(111): [-34.0 -27.5  20.6 -19.1 -52.2   8.6 -20.8  -7.9]
(41): [ -4.3 -12.0  24.7  17.5  15.3 -20.8 -49.3  35.3]
(37): [  6.5   1.5  20.6 -19.1 -52.2   8.7  -7.9   6.7]
has: [-19.1 -52.2   8.7  -7.8] : no
common (41) (111):  : [-20.8]
rest: [ 20.6 -19.1 -52.2   8.6] : [-20.8  -7.9]
has: [-34.0 -27.6  20.6] : no

(51): [ 37.2 -58.7 -25.4   9.3  -6.6  18.3  32.0  54.1  22.2 -17.1  27.0  81.7]
(61): [  1.5  10.4  -4.3  -4.3  14.0 -15.6  -8.7  18.8  17.6  20.1  21.7  -7.9]
(84): [  2.6   7.1   6.9  -4.7   6.9 -24.3  -6.8   9.8  12.6  13.8  15.1 -11.2]
(5): [  1.5  10.4  -4.3  -4.4  14.0 -15.6  -3.4  18.8  22.1 -17.1  27.0  81.7]
find: [ 37.2 -58.7 -25.4   9.3  -6.6  18.3  32.0  54.1  22.2 -17.1  27.0  81.7] : (51)
rest: [-8.7 18.8] : [17.6 20.1 21.7 -7.9]
has: [  6.9 -24.3  -6.8   9.8] : yes

(62): [ 42.6  14.4  16.9   9.5 -53.1  22.0  47.1 -37.7  59.8  59.9 -23.1 -42.2
  66.7 -16.3 -12.5   9.3  73.9  11.8 -25.0 -42.5 -30.6 -25.8 -37.3  34.8
  26.4  15.0 -70.7 -36.4 -80.6 -32.7  48.7  13.3]
(66): [ 83.5 -74.7 -21.1 -25.8 -73.9 -29.1  48.1  19.4 -64.1  13.3  16.5 -82.9
 -67.3  33.7  12.7 -29.4  33.5  -7.5  76.4  37.1  -9.7  49.9  68.3  20.9
  65.2  66.1  31.9  23.3  84.1  -0.7  78.8  47.8]
(108): [ 42.6  14.4  16.9   9.5 -53.1  22.0  47.1 -37.7  59.8  26.9 -23.1 -42.2
  66.7 -16.3 -12.5   9.3  73.9  75.1 -28.7  35.9  77.7 -39.6  11.3 -55.8
  54.4 -16.2 -43.2  80.4   1.4 -24.9 -51.8 -18.0]
has: [14.4 17.0  9.5] : no
find: [ 42.6  14.4  16.9   9.5 -53.1  22.0  47.1 -37.7  59.8  59.9 -23.1 -42.2
  66.7 -16.3 -12.5   9.3  73.9  11.8 -25.0 -42.5 -30.6 -25.8 -37.3  34.8
  26.4  15.0 -70.7 -36.4 -80.6 -32.7  48.7  13.3] : (62)
has: [-53.1  22.0  47.0] : no
has: [-25.0 -42.5] : yes
has: [26.4 14.9] : no

